Here are some points:
[ 0.835 -1.178  0.384  1.674  0.354 -0.722 -0.137 -0.165 -1.189 -3.336  0.508 -0.361 -0.201 -0.861
  0.288 -0.889 -2.623 -1.914 -0.009  0.707 -0.794  0.629  0.642]
[ 0.348 -2.307  1.852  1.130  0.823  0.104  1.376  0.804 -1.179 -0.183  1.635 -1.819  0.390 -1.719
  0.631 -1.298 -0.968 -5.331  0.136  0.919  0.800  1.373 -0.175]
[ 0.073  0.546 -0.677  0.471 -0.130 -0.088 -0.838 -1.328  0.109 -2.565  0.082  1.478 -0.001  1.041
 -1.490 -0.201 -1.022  1.950  0.263  0.225 -0.315 -0.427  0.505]
[-0.209 -0.833  0.299  1.730  0.832  0.219  0.050  0.536 -1.929 -2.330  0.155 -0.527 -0.485 -0.778
  1.218  0.412 -1.760 -1.957 -0.037  0.687 -0.965  1.609  0.180]
[-0.915  1.310  0.087 -0.711 -0.761 -0.207 -0.841 -1.296  1.890  0.110 -0.718  0.753  0.168  0.471
 -1.335 -0.616  1.008  1.709  0.452 -0.359 -1.358 -0.677  1.258]
[ 0.876 -0.644 -1.096 -0.293 -0.153 -1.105  1.275  0.376  0.353  1.934  0.046  0.380  0.567  0.520
  0.691  0.791  0.421  1.088  0.027 -1.313 -0.400 -0.865 -0.213]
[ 2.135 -1.058 -1.325  0.603  0.274 -1.010  0.972 -0.607 -1.459  0.183  0.805  0.770  0.575  1.115
  0.073  1.428 -1.169  2.025 -0.122 -1.080  0.701 -1.802 -1.192]
[ 0.348 -1.108  1.443  1.236  0.098 -0.020  0.029  1.150 -0.924 -0.766  0.197 -1.982 -0.283 -1.674
  1.333 -0.776 -1.121 -3.256 -0.413  0.561 -0.023  1.511 -0.428]
[-0.451 -0.273 -0.428  0.103  0.108  0.148  0.344  0.349  0.042  0.464 -0.158  0.674 -0.012 -0.577
  1.190 -0.363 -0.751 -0.181 -0.480 -0.437 -0.826  0.811  0.689]
[ 0.365  0.572 -0.798  1.758  0.526  0.065 -1.877 -1.492 -1.920 -6.311 -0.362  2.197 -0.877 -0.263
 -0.010 -0.961 -4.225  0.987 -0.730  1.172 -1.051  0.299  1.472]
[-0.664  0.547  0.536 -0.253 -0.228  0.551 -0.706  0.101  0.489  0.129 -0.594 -0.131 -0.409 -0.494
  0.000 -0.631  0.237 -0.135 -0.265  0.241 -0.086  0.547  0.140]
[-1.077  0.263  2.398 -1.088 -0.728  0.620 -0.265  0.342  2.065  3.087  0.051 -2.274  0.231 -0.694
 -1.011 -1.094  2.864 -2.103  0.635  0.106  0.526  0.372 -0.454]
[-0.160 -0.643  2.787  1.236 -0.265 -0.072 -1.168 -1.341  0.366 -2.075  0.898 -1.788  0.224 -1.082
 -1.974 -2.382 -0.949 -2.989  0.717  0.815 -0.859  0.278  0.694]
[ 0.716  0.392 -3.206  0.232  0.700 -0.594  0.690  0.562 -1.992 -1.158 -0.917  1.766 -0.409  1.443
  1.603  3.072 -0.740  3.486 -0.505 -0.430 -0.408 -0.561 -0.316]
[ 0.472  0.277 -1.347  0.153 -0.037  0.050 -0.310 -0.707 -0.493 -1.207 -0.085  1.899 -0.019  0.799
  0.070  0.138 -1.513  2.527 -0.624 -0.347  0.328 -0.491 -0.050]
[-0.103  0.551 -0.903  1.440  0.246 -0.042 -1.258 -0.333 -1.184 -4.508 -0.646  1.119 -0.872  0.129
  0.404  0.085 -2.562  1.152 -0.434  0.796 -0.924  0.995  0.770]
[ 0.482 -0.365  1.407 -0.129 -0.290  0.081 -0.162 -0.943  0.416  1.182  0.812 -1.004  0.494  0.097
 -1.385 -0.594  0.694 -0.572  0.547 -0.211  0.557 -1.093 -0.534]
[ 1.815 -1.217 -1.153  0.708  1.035 -0.560  1.134  0.494 -2.968 -1.402  0.629 -0.178  0.051  0.013
  1.228  1.515 -1.475 -0.877 -0.234  0.602  0.774 -0.766 -0.749]
[ 0.995 -2.190  0.036  0.076  0.764 -0.178  2.627  1.392 -0.902  2.782  1.453 -0.945  0.758 -0.401
  1.333  0.441  0.282 -2.689 -0.100 -0.393  1.313  0.311 -1.054]
[-0.059  0.201  0.675  1.068 -0.147  0.030 -1.053  0.483 -0.602 -2.774 -0.375 -1.155 -0.804 -0.170
 -0.211 -0.049 -0.558 -0.794  0.225  1.201 -0.009  0.905 -0.378]
[ 0.926 -1.518 -0.228  1.290  0.926  0.139  0.404 -0.287 -1.992 -2.436  1.064  1.196  0.014 -0.765
  0.941 -1.011 -3.334 -1.385 -0.858  0.453  0.454  0.443  0.309]
[-0.356  0.056 -0.410  0.358  0.063  0.048 -0.194 -0.443 -0.033 -1.025 -0.117  1.197  0.045 -0.089
  0.084 -0.657 -1.034  0.245 -0.315 -0.099 -0.732  0.376  0.984]
[-0.385 -1.445  2.136 -0.035 -0.613 -0.047  0.930  1.635  1.634  3.482  0.413 -2.249  0.382 -1.639
  0.947 -1.759  0.881 -3.233 -0.155 -0.719  0.423  1.636 -0.624]
[ 2.114 -0.341 -1.179  0.435 -0.289 -1.342  0.005 -0.210 -0.964 -0.881 -0.047  0.645  0.126  0.572
  0.517  0.682 -1.427  2.209 -0.405 -0.779  0.322 -1.543 -0.633]
[ 1.125 -0.731 -0.907  0.541  0.722  0.000  0.341 -0.003 -1.830 -1.150  0.416  0.992 -0.128 -0.371
  1.220  0.055 -2.087 -0.167 -0.828  0.008  0.653 -0.347 -0.046]
[-0.794  0.863  0.609 -0.990 -0.453  0.761 -0.389  0.030  1.163  1.514 -0.284 -0.402 -0.078  0.248
 -0.738 -0.296  1.554  0.507  0.087 -0.050  0.685  0.132 -0.373]
[-1.202  0.353  0.507 -1.595  0.326  0.591  1.056  0.144  0.885  3.326  0.340 -0.989  0.567  0.565
 -0.937  1.036  3.646 -1.190  1.153  0.175  0.294 -0.441 -0.087]
[-1.434  1.235  0.329 -1.086 -0.448  0.438 -0.450 -0.696  1.783  1.160 -0.400  0.049  0.070  0.604
 -1.543 -0.027  2.268  0.789  0.823 -0.016 -0.606 -0.165  0.693]
[ 1.302 -1.127 -0.265  0.311 -0.290 -0.678  0.848  0.272 -0.076  1.011  0.625  0.334  0.500 -0.112
  0.710 -0.435 -1.087  0.314 -0.524 -0.958  0.860 -0.332 -0.701]
[ 0.198 -0.203  0.782  1.356  0.439  0.221 -1.312  0.048 -1.674 -3.976 -0.130 -0.467 -0.755 -1.342
  0.547 -1.031 -2.641 -1.828 -0.419  1.457 -0.292  1.020  0.352]
[ 0.746 -0.174 -1.055  0.180 -0.074 -0.290  0.437  0.843 -0.600  0.519 -0.190  0.314 -0.186  0.543
  1.062  1.119 -0.244  1.552 -0.430 -0.575  0.573 -0.088 -1.002]
[ 2.142 -0.978 -1.312  0.853  0.286 -1.168  0.348  0.075 -1.805 -1.541  0.224  0.720  0.041 -0.026
  1.292  0.515 -2.469  0.915 -0.746 -0.469  0.282 -0.993 -0.493]
[ 0.164  0.077  0.897 -0.546 -0.577 -0.111 -0.191 -0.541  1.366  2.470  0.171 -0.269  0.543 -0.034
 -0.672 -0.713  0.947  0.575  0.203 -1.171 -0.076 -0.745 -0.259]
[-0.815 -0.570  1.086  0.182  0.440  0.276  0.549 -0.221  0.292 -0.208  0.838 -0.711  0.314 -0.593
 -0.747 -0.731  0.364 -2.735  0.785  0.799 -0.646  0.766  0.829]
[ 0.312 -0.197  0.092  0.074  0.356  0.128  0.278 -0.016 -0.641 -0.262  0.522 -0.467 -0.021  0.387
 -0.489  0.466  0.303 -0.481  0.206  0.582  0.891 -0.237 -0.617]
[ 0.597 -0.876 -1.224 -1.208  0.789  0.378  2.273  1.277 -0.813  4.347  0.548  0.271  0.570  0.580
  1.551  1.800  1.675  0.227 -0.511 -0.898  1.928 -0.656 -1.435]
[ 0.637 -1.994  1.641  0.188  0.438  0.144  1.322  0.383 -0.166  2.952  1.493 -1.225  0.873 -1.534
  0.721 -1.258 -0.162 -3.582 -0.159 -0.634  0.685  0.150 -0.558]
[-1.920  0.522  2.091 -0.461 -0.456  0.446 -0.554  0.406  1.868  0.951 -0.336 -2.093 -0.123 -0.922
 -0.947 -0.968  2.340 -2.611  0.994  0.745 -1.031  1.288  0.651]
[-1.737  2.114  0.658  0.594 -0.964  0.489 -2.863 -1.546  1.655 -4.151 -1.186  0.901 -0.824  0.418
 -2.141 -1.638 -0.800  1.871  0.376  0.799 -1.576  0.773  1.519]
[ 0.861 -1.120 -2.546  0.444  1.586  0.548  1.721  0.761 -2.723 -0.060  0.663  2.260 -0.116  0.561
  2.261  1.665 -1.934  0.964 -1.145 -0.235  1.200  0.201 -0.598]
[ 0.284  1.032 -0.504 -0.086 -0.950 -0.323 -0.902 -0.042  0.724  0.156 -0.845 -0.139 -0.379  1.121
 -0.432  0.865  0.683  3.134 -0.048 -0.632  0.236 -0.670 -0.855]
[ 0.360 -0.067 -0.538  0.366  0.395  0.496 -0.170 -0.424 -0.766 -1.101  0.197  1.330 -0.170  0.306
  0.146 -0.201 -1.383  0.994 -0.639  0.064  0.670 -0.020 -0.072]
[ 1.876 -2.662 -0.087  0.706  1.050 -0.757  2.419  1.481 -2.002  1.597  1.480 -1.159  0.671 -1.025
  2.062  0.445 -0.938 -3.106 -0.435 -0.242  1.090 -0.003 -1.069]
[-0.903  0.125  1.311 -0.429  0.327  0.618  0.281  1.271 -0.259  1.120 -0.244 -2.527 -0.295 -0.792
  0.246  0.733  2.238 -2.782  0.583  1.075  0.376  0.865 -0.657]
[-1.040  1.577  0.604 -1.229 -0.741  0.552 -1.184  0.767  1.080  1.643 -1.616 -0.954 -0.751 -0.513
  0.543  0.073  1.981  0.900 -0.270 -0.185 -0.230  0.319 -0.255]
[-0.429 -0.687  1.298  0.462 -0.428 -0.631  0.137  0.315  1.133 -0.029  0.121 -1.172  0.270 -1.026
 -0.001 -1.223 -0.043 -2.270  0.431  0.070 -1.337  0.783  0.787]
[ 0.934 -1.194 -1.804  1.165  0.908 -0.521  1.299  0.567 -1.878 -1.107  0.316  1.488  0.090  0.016
  1.976  0.743 -2.520  0.297 -0.785 -0.421 -0.274  0.519  0.171]
[-0.315  0.988 -2.305 -0.528  0.170  0.198  0.244 -0.007 -0.306  0.277 -0.773  2.033 -0.162  1.455
  0.491  1.892  0.337  3.537 -0.367 -0.578 -0.162 -0.360 -0.028]
[ 0.881  0.221 -0.640  0.206 -0.778 -1.557 -0.388 -0.681  0.706 -0.579 -0.578  0.270  0.309  0.405
 -0.323 -0.012 -0.418  1.803  0.316 -0.890 -1.435 -1.307  0.572]
[-1.322 -0.280  1.057 -0.838  0.229  0.836  0.974  1.015  0.653  2.939  0.182 -1.122  0.205 -0.788
  0.562 -0.144  1.947 -2.522  0.232  0.073  0.261  1.207 -0.059]
Here are 10 more points, each followed by its number:
[-0.573 -0.047  0.976 -0.177  0.068  0.521 -0.085 -0.434  0.457  0.048  0.560 -0.580  0.177  0.126
 -1.270 -0.494  0.884 -1.273  0.548  0.705  0.593  0.167 -0.029] 0
[ 1.289 -0.882 -1.590  0.499  0.762 -0.347  1.046  1.924 -2.405  0.406 -0.552  0.239 -0.432 -0.767
  3.639  1.531 -1.623  0.001 -1.400 -0.521  0.334  0.488 -0.897] 1
[-1.534  2.605  1.039 -1.025 -0.905  0.603 -2.667 -1.914  1.698 -1.802 -1.073 -0.268 -0.511  0.928
 -3.235 -0.415  1.984  1.772  1.204  1.076 -0.711 -1.114  0.753] 2
[ 0.408  0.109 -0.848  0.440 -0.311 -0.474 -0.314  0.113 -0.117 -0.913 -0.596  0.948 -0.234  0.077
  0.850  0.048 -1.282  1.639 -0.575 -0.622 -0.409  0.197  0.121] 3
[-0.093  1.244 -0.110 -1.227 -0.466 -0.091 -0.614 -0.848  0.988  0.703 -0.410 -0.236  0.144  1.142
 -1.756  0.744  2.024  1.830  0.838  0.006  0.219 -1.639 -0.205] 4
[ 1.659 -1.523 -1.620  0.633  0.724 -0.956  1.462  0.254 -1.617 -0.159  0.533  1.255  0.469 -0.289
  1.747  0.494 -2.142 -0.087 -0.742 -0.799 -0.192 -0.716  0.107] 5
[-2.477  1.218  2.032 -1.761 -0.247  1.115 -0.327 -0.454  2.207  2.524  0.031 -1.850  0.266  0.032
 -2.259 -0.263  4.441 -2.147  1.713  0.909 -0.448  0.094  0.608] 6
[-0.298  0.961  0.185  0.428 -0.602 -0.653 -1.651 -1.600  0.936 -2.876 -0.687  0.865 -0.116 -0.158
 -1.265 -1.274 -1.321  0.985  0.269  0.210 -2.047 -0.508  1.747] 7
[-1.720  2.610  0.858  0.001 -0.650  0.465 -2.856 -0.707  0.654 -3.632 -1.670 -0.810 -1.269  0.453
 -1.934  0.227  1.038  1.223  0.890  1.677 -1.217  0.482  0.734] 8
[ 1.131 -0.998 -1.011 -0.947  0.341  0.265  1.860  0.874 -0.396  3.934  0.970  0.487  0.629  0.711
  1.041  1.082  0.976  0.790 -0.606 -1.210  2.303 -0.769 -1.735] 9
Which of these numbered points is nearest to each point below, ignoring the 3 directions in which the first points spread most? Its number follows each.
[ 1.212 -1.267 -0.286  1.450  0.726  0.199  0.065 -0.060 -2.001 -2.665  0.837  1.064 -0.214 -0.665
  1.040 -0.935 -3.501 -0.719 -1.018  0.373  0.982  0.547 -0.194] > 9
[ 0.580 -0.453 -0.526 -0.949  0.453 -0.035  1.718  2.016 -1.122  3.195 -0.120 -1.781 -0.056  0.296
  1.465  2.506  2.457 -0.762  0.116 -0.077  1.337 -0.231 -1.852] > 8
[ 0.351 -0.326 -0.117 -0.424  0.494 -0.067  0.975  1.393 -1.202  1.195 -0.009 -1.840 -0.169  0.184
  0.603  1.981  1.709 -1.088  0.376  0.573  0.929 -0.154 -1.268] > 8
[-1.760  2.344  0.712 -1.277 -0.943  0.808 -2.012  0.207  1.517  0.657 -2.016 -0.737 -0.898 -0.201
 -0.280 -0.012  2.075  1.474 -0.060  0.318 -0.728  0.278  0.236] > 1
[-1.560  0.617  2.862 -1.801 -0.786  1.457 -0.572  0.349  2.730  4.041 -0.003 -2.157  0.197 -1.139
 -1.130 -2.000  3.252 -2.441  0.293  0.129  1.002  0.598 -0.335] > 9
[-1.183  1.846  0.966 -0.017 -0.247  0.664 -2.355 -1.451  0.287 -3.438 -0.713 -0.254 -0.703  0.239
 -2.218 -0.338  0.507  0.309  0.794  1.599 -0.668 -0.183  0.921] > 2
[ 0.353 -0.007 -0.835 -0.027  0.368  0.016  0.497 -0.104 -0.537 -0.288  0.305  0.545  0.099  0.973
 -0.469  1.008  0.116  1.011  0.197  0.177  0.738 -0.405 -0.461] > 0
[ 2.279 -2.351 -0.899 -0.153  0.757 -1.034  2.762  0.421 -1.344  2.984  1.548  0.163  1.293 -0.192
  1.426  0.603 -0.495 -1.134 -0.351 -1.226  1.175 -1.452 -0.890] > 7
[-0.743  0.132  1.112  1.000  0.154  0.181 -0.962 -1.035 -0.063 -3.441  0.414 -0.139 -0.189 -0.247
 -1.559 -1.153 -1.186 -1.442  0.636  1.324 -0.737  0.876  1.083] > 0
[ 0.359 -0.556 -0.299  0.083  0.320  0.613  0.456  0.037 -0.612  0.331  0.538  0.780  0.132 -0.027
  0.490 -0.268 -0.820 -0.089 -0.539 -0.088  1.099  0.116 -0.392] > 9
[ 0.374 -1.317 -0.187  0.537  0.596 -0.360  1.532  2.638 -1.398  1.256 -0.286 -1.449 -0.418 -1.307
  3.102  0.982 -0.117 -2.491 -0.677  0.038 -0.078  1.317 -0.723] > 1
[ 0.660  0.459  0.696  1.780 -0.235 -0.469 -2.264 -2.050 -0.824 -5.204 -0.007  0.424 -0.351  0.078
 -1.679 -1.115 -2.763  0.771  0.308  0.668 -1.362 -0.628  0.840] > 4
[-0.599  2.184 -2.578 -2.152  0.014  0.192  0.431 -0.709  0.668  2.382 -0.874  1.716  0.256  2.983
 -1.197  3.206  3.549  4.877  0.801 -0.753  0.140 -2.174 -0.297] > 6
[ 0.396  0.123 -0.984  0.777 -0.704 -0.674 -0.384  0.274  0.653 -0.918 -0.564  1.136 -0.307  0.459
  0.664 -0.102 -1.383  2.430 -0.590 -0.978 -0.534  0.568 -0.035] > 3
[ 1.489 -0.520 -0.296 -1.487 -1.109 -1.308  1.598  0.716  1.731  5.471  0.477 -1.147  1.058  1.475
 -0.514  1.193  3.169  2.046  0.552 -2.013  1.700 -2.012 -2.110] > 4
[ 1.259  0.174 -2.848 -0.424  0.622 -0.516  1.351  1.335 -2.106  1.162 -0.603  0.523 -0.271  1.915
  1.541  3.985  1.100  3.246 -0.261 -0.498  1.335 -1.178 -1.890] > 8
[ 1.167 -1.026 -1.395  0.943  1.006 -0.143  1.057  0.385 -2.340 -1.541  0.768  0.609 -0.023  0.656
  0.792  1.380 -1.568  0.095 -0.230  0.399  0.973 -0.028 -0.744] > 0
[-0.718  1.627  0.429 -0.968 -1.406 -0.594 -1.494 -1.313  2.468  0.339 -1.015  0.072  0.196  0.588
 -2.004 -0.536  1.691  2.061  0.744 -0.507 -1.427 -1.317  1.026] > 7
[-0.047 -1.666  1.678  1.500  0.201 -0.011  0.269  1.263 -0.388 -0.890  0.526 -1.231 -0.191 -2.212
  1.630 -1.958 -2.212 -3.868 -0.711  0.342 -0.152  2.367  0.179] > 3
[-0.082 -0.060  1.057 -1.173  0.142  0.408  0.525 -0.152  0.327  2.034  0.613 -1.369  0.403  0.036
 -1.187  0.190  2.308 -1.519  0.716  0.525  1.027 -1.022 -0.533] > 2
[ 0.195 -0.123  0.133  0.090  0.552  1.393 -0.650 -1.177 -0.749 -1.234  0.784  2.001 -0.041 -0.726
 -0.011 -2.012 -2.482 -0.116 -1.222  0.256  1.318  0.144  0.421] > 9
[ 0.458 -0.759  2.487  1.184 -0.298 -0.338 -0.952 -0.916  0.055 -1.543  0.857 -1.893  0.219 -1.149
 -1.339 -1.744 -0.967 -2.630  0.524  0.481 -0.470 -0.047  0.065] > 4
[ 0.713 -0.359  0.282  0.018  0.251 -0.106  0.194 -0.524 -0.524 -0.534  0.811 -0.207  0.256  0.394
 -0.948  0.133 -0.073 -0.292  0.308  0.376  0.939 -0.857 -0.433] > 4
[ 0.282 -2.541  1.585  1.251  0.457  0.072  1.570  2.064 -0.504  1.095  1.218 -1.588  0.199 -2.273
  2.275 -1.645 -1.663 -4.910 -0.769 -0.071  0.734  2.606 -0.555] > 3
[-1.719 -0.236  1.335  0.368  1.211  1.063  0.227  0.098 -0.815 -1.294  0.550 -1.172 -0.222 -1.094
 -0.411 -0.291  0.502 -4.262  0.756  1.929 -0.743  1.493  1.056] > 6
[-0.667  1.296  1.103 -1.498 -0.701  0.263 -0.783 -0.949  1.663  1.474 -0.247 -1.119  0.258  0.620
 -2.228 -0.140  2.890  0.450  0.946  0.259  0.330 -1.340 -0.096] > 4
[-0.008  0.483 -1.356 -0.334 -0.013 -0.422  0.443  1.774 -0.465  1.178 -1.447 -0.527 -0.589  0.188
  2.059  2.120  1.013  1.266 -0.307 -0.480 -0.554  0.405 -0.596] > 1
[ 0.610 -3.106  0.462  1.028  1.460  0.159  2.402  0.742 -1.596  0.931  1.929  0.200  0.879 -2.358
  2.380 -1.722 -2.688 -5.243 -0.878 -0.073  0.068  1.340  0.730] > 5
[ 1.333 -0.827 -2.260 -0.583  0.198 -0.666  1.928  1.642 -0.791  3.390 -0.269  0.947  0.215  0.635
  2.620  2.006  0.233  2.152 -0.974 -1.712  0.832 -0.485 -1.297] > 3
[-1.602  1.919  1.339 -1.403 -0.652  0.974 -1.309  0.157  1.480  1.097 -1.046 -1.809 -0.580  0.386
 -1.481  0.433  3.414  0.070  0.895  0.960  0.342  0.033 -0.469] > 8
Here are 10 other points, each followed by its number:
[-0.535  0.369  0.767 -0.425 -0.689 -0.423 -0.352 -0.542  1.571  0.775 -0.164 -0.624  0.355 -0.015
 -1.209 -0.515  1.261 -0.219  0.801 -0.184 -0.906 -0.280  0.622] 0
[-1.890  3.269  1.096 -2.785 -1.945  0.938 -2.189 -1.164  4.101  3.385 -1.735  0.004 -0.173  1.139
 -2.583 -0.846  4.148  3.762  0.521 -0.634  0.355 -1.289 -0.124] 1
[-1.264  0.536  1.323 -1.798  0.236  1.331  0.262 -0.347  1.095  2.792  0.641 -1.050  0.405  0.085
 -1.598 -0.284  3.115 -1.683  0.862  0.670  1.063 -0.334 -0.218] 2
[-2.297  0.027  2.913 -0.979 -0.137  1.413 -0.050  0.166  2.101  2.405  0.513 -2.050  0.217 -1.322
 -1.236 -1.927  2.581 -4.041  0.819  0.823  0.103  1.626  0.504] 3
[ 1.044 -0.485 -0.825  1.127  0.727 -0.578  0.055 -0.264 -2.107 -3.233  0.306  0.094 -0.196  0.272
  0.090  1.000 -1.696 -0.212  0.207  0.868 -0.148 -0.429  0.038] 4
[-0.691 -0.682  0.847 -0.215  1.234  1.464  0.800 -0.254 -0.948  0.336  1.436 -0.169  0.339 -0.228
 -0.796 -0.404  0.333 -2.935  0.326  1.307  1.267  0.428 -0.052] 5
[ 1.674 -0.246 -3.202  0.954  0.415 -1.000  0.314 -0.864 -1.679 -2.606 -0.175  3.585  0.074  1.161
  1.136  0.939 -3.444  3.995 -1.054 -1.030 -0.639 -1.046  0.619] 6
[ 0.560 -0.991 -1.196  0.830  0.732 -0.410  0.921  0.203 -1.076 -0.736  0.330  1.473  0.214 -0.312
  1.359  0.044 -2.012 -0.168 -0.633 -0.409 -0.485  0.452  0.432] 7
[-0.973  2.311 -1.319 -0.442 -0.733  0.084 -1.677 -1.303  1.222 -1.858 -1.223  1.932 -0.515  1.885
 -1.694  0.625  0.317  4.550  0.328 -0.114 -0.790 -0.588  0.662] 8
[ 0.836 -0.085 -1.023 -0.291  0.086  0.180  0.819  1.258 -0.912  1.522  0.047 -0.114 -0.266  0.875
  1.056  1.681  0.647  1.407 -0.408 -0.300  2.054 -0.182 -1.962] 9
The same question for these:
[ 1.892 -1.037 -1.928  0.098  0.404 -0.350  1.281  0.525 -1.598  1.063  0.582  1.585  0.337  0.644
  1.647  0.978 -1.469  1.935 -1.236 -1.135  1.694 -0.915 -1.297] > 1
[ 0.213 -0.008 -1.840  1.030  0.487 -0.295 -0.187 -0.449 -1.192 -2.545 -0.457  2.328 -0.218  0.121
  1.306  0.149 -2.874  1.617 -0.781 -0.292 -1.314  0.467  1.126] > 7
[ 0.737  0.287 -0.719 -0.832 -0.756 -1.027  0.252 -0.212  0.985  1.959 -0.448  0.194  0.518  0.720
 -0.185  0.616  1.157  2.143  0.110 -1.225 -0.256 -1.619 -0.171] > 0
[-0.360 -0.002  1.998 -0.759 -0.367  0.319 -0.252 -0.980  1.330  1.084  0.915 -1.303  0.471 -0.084
 -2.218 -1.205  1.676 -1.747  0.978  0.530  0.729 -0.610 -0.070] > 2
[-1.367  2.356  0.720 -1.299 -1.217  0.920 -2.287 -2.040  2.690  0.026 -0.684  0.911 -0.173  1.177
 -2.995 -1.271  1.737  3.134  0.541 -0.003  0.144 -0.818  0.386] > 1
[ 1.278 -0.549 -0.074 -0.639 -0.183 -0.366  0.791  0.355 -0.141  2.482  0.329 -0.506  0.506 -0.177
  0.685  0.308  0.453  0.353 -0.421 -0.882  1.201 -1.137 -1.052] > 1
[-1.137  0.579  0.612 -0.796  0.565  1.495 -0.114 -0.982  0.221  0.182  0.731  0.163  0.216  0.654
 -1.991 -0.203  1.545 -0.684  0.627  1.133  1.092 -0.137  0.070] > 5
[ 1.568 -0.566 -1.799 -0.132  0.823 -0.550  1.343  0.502 -2.071  0.278  0.417  0.270  0.209  1.096
  0.741  2.325  0.131  1.056 -0.011 -0.051  1.183 -1.415 -1.185] > 4
[-1.365  1.212  0.468 -0.602  0.252  1.218 -0.962 -0.935  0.225 -0.968 -0.046  0.279 -0.278  0.517
 -1.615 -0.053  1.207  0.092  0.526  1.089  0.205 -0.020  0.475] > 2
[ 0.067  0.361  0.800 -0.261 -0.923 -1.002 -0.707 -0.783  1.469  0.047 -0.292 -0.533  0.266 -0.182
 -1.015 -0.893  0.627  0.134  0.573 -0.353 -1.101 -0.920  0.747] > 0
[-1.817  1.166  0.699 -1.052 -0.122  1.012 -0.616 -0.845  1.430  0.829 -0.260  0.408 -0.016  0.057
 -1.172 -0.781  1.510 -0.052  0.278  0.288 -0.413  0.269  0.947] > 3
[-0.010 -0.516 -0.246 -0.552  1.051  1.198  0.972 -0.456 -0.854  0.848  1.300  0.599  0.442  0.784
 -1.034  0.550  0.592 -0.488  0.202  0.546  1.905 -0.375 -0.589] > 5
[-0.297  0.138 -0.197  0.031 -0.114  0.003 -0.125 -0.984  0.703 -0.257  0.107  1.195  0.354  0.061
 -0.565 -0.926 -0.448  0.591 -0.041 -0.394 -0.655 -0.339  0.985] > 6
[-0.138  0.292  0.608 -0.326  0.177  0.188 -0.348 -0.424 -0.246 -0.471  0.144 -0.942  0.035  0.191
 -1.184  0.466  1.163 -0.858  0.803  0.922  0.263 -0.648 -0.037] > 4
[-1.188  2.145  0.745 -1.645 -0.773  0.593 -1.413 -1.508  1.938  0.891 -0.460 -0.309  0.054  1.176
 -2.850  0.006  3.023  1.795  1.109  0.342  0.111 -1.419  0.233] > 2
[ 0.963 -0.420 -0.719  0.362  0.708 -0.312  0.356 -0.201 -1.884 -1.504  0.504 -0.007 -0.006  0.341
 -0.061  1.007 -0.712 -0.193  0.009  0.729  0.665 -0.901 -0.428] > 4
[ 0.706  0.502 -1.009 -1.972 -0.898 -0.662  1.112 -0.103  1.750  4.854 -0.105  0.236  0.913  1.858
 -0.848  1.599  3.221  3.426  0.486 -1.905  1.007 -2.259 -1.300] > 0
[-0.145  0.098 -0.669  0.289  1.084  0.957 -0.078 -1.143 -1.482 -2.328  0.777  1.364 -0.010  0.879
 -1.149  0.536 -0.879  0.267  0.184  1.108  0.782 -0.258  0.219] > 5
[ 1.347 -0.533 -3.764 -0.026  1.420 -0.599  2.200  0.711 -2.798  0.197  0.148  1.866  0.141  2.062
  1.548  4.038 -0.143  2.682 -0.072 -0.419  0.572 -1.200 -0.921] > 4
[ 1.138 -1.611 -1.323  1.163  1.196 -0.589  1.366  0.966 -2.372 -1.033  0.358  0.700  0.008 -0.937
  2.632  0.597 -2.625 -1.604 -0.905 -0.078 -0.587  0.505  0.342] > 7
[ 1.467 -1.883 -0.168  0.667  0.795  0.029  1.738  2.333 -2.221  1.013  0.661 -1.152 -0.188 -0.766
  2.596  0.896 -0.906 -2.145 -1.002  0.154  2.146  0.909 -1.918] > 9
[ 1.390 -0.556 -1.752  0.075  1.011 -0.167  1.112  0.121 -2.247 -0.472  0.448  0.715  0.099  0.845
  0.644  1.996 -0.509  0.652 -0.181  0.192  0.945 -1.225 -0.650] > 4
[-0.171 -0.628  1.368  0.627 -0.426  0.122 -0.372 -0.409  1.012 -0.554  0.701 -0.161  0.227 -0.989
 -0.554 -2.324 -1.119 -1.633 -0.128  0.008 -0.128  0.809  0.473] > 6
[-1.533  1.720  2.218 -0.860 -0.690  0.823 -2.085 -1.413  1.587 -1.046 -0.376 -1.365 -0.347 -0.248
 -2.728 -1.305  1.901 -0.993  1.167  1.387 -0.441 -0.382  0.851] > 2
[ 0.469  0.529 -1.330 -0.231 -0.621 -1.159  0.109 -0.426  0.962  0.422 -0.602  0.905  0.275  1.216
 -0.370  0.838  0.427  2.847  0.344 -1.170 -1.005 -1.111  0.313] > 0
[-1.165 -1.408  1.424 -1.060  1.421  1.110  2.525  1.153 -0.541  3.998  1.404 -2.083  0.744 -1.032
  0.418  0.367  2.824 -5.363  0.715  0.838  0.998  0.972 -0.238] > 5
[-2.546  1.860  2.074  0.030 -0.574  1.721 -3.019 -2.069  1.692 -3.217 -0.588  0.759 -0.655 -0.900
 -2.351 -3.130 -0.680 -0.596  0.150  1.380 -1.161  1.329  2.090] > 3
[-0.276 -0.852 -0.315 -1.579  0.642  1.202  2.342  1.321  0.057  5.659  0.801 -0.037  0.613  0.011
  1.275  0.750  2.195 -0.862 -0.477 -0.883  2.268  0.145 -1.443] > 3
[ 2.007 -0.795 -2.354 -0.921  0.006 -0.567  2.337  2.336 -1.129  4.357  0.013 -0.091  0.117  1.570
  2.234  3.261  1.562  2.828 -0.746 -1.647  2.776 -1.024 -3.166] > 9
[ 0.677  0.344 -0.690  0.054 -0.420 -0.083 -0.263  0.702 -0.230 -0.184 -0.354 -0.097 -0.505  1.098
  0.020  1.128  0.455  1.996 -0.122 -0.012  1.408 -0.121 -1.498] > 9
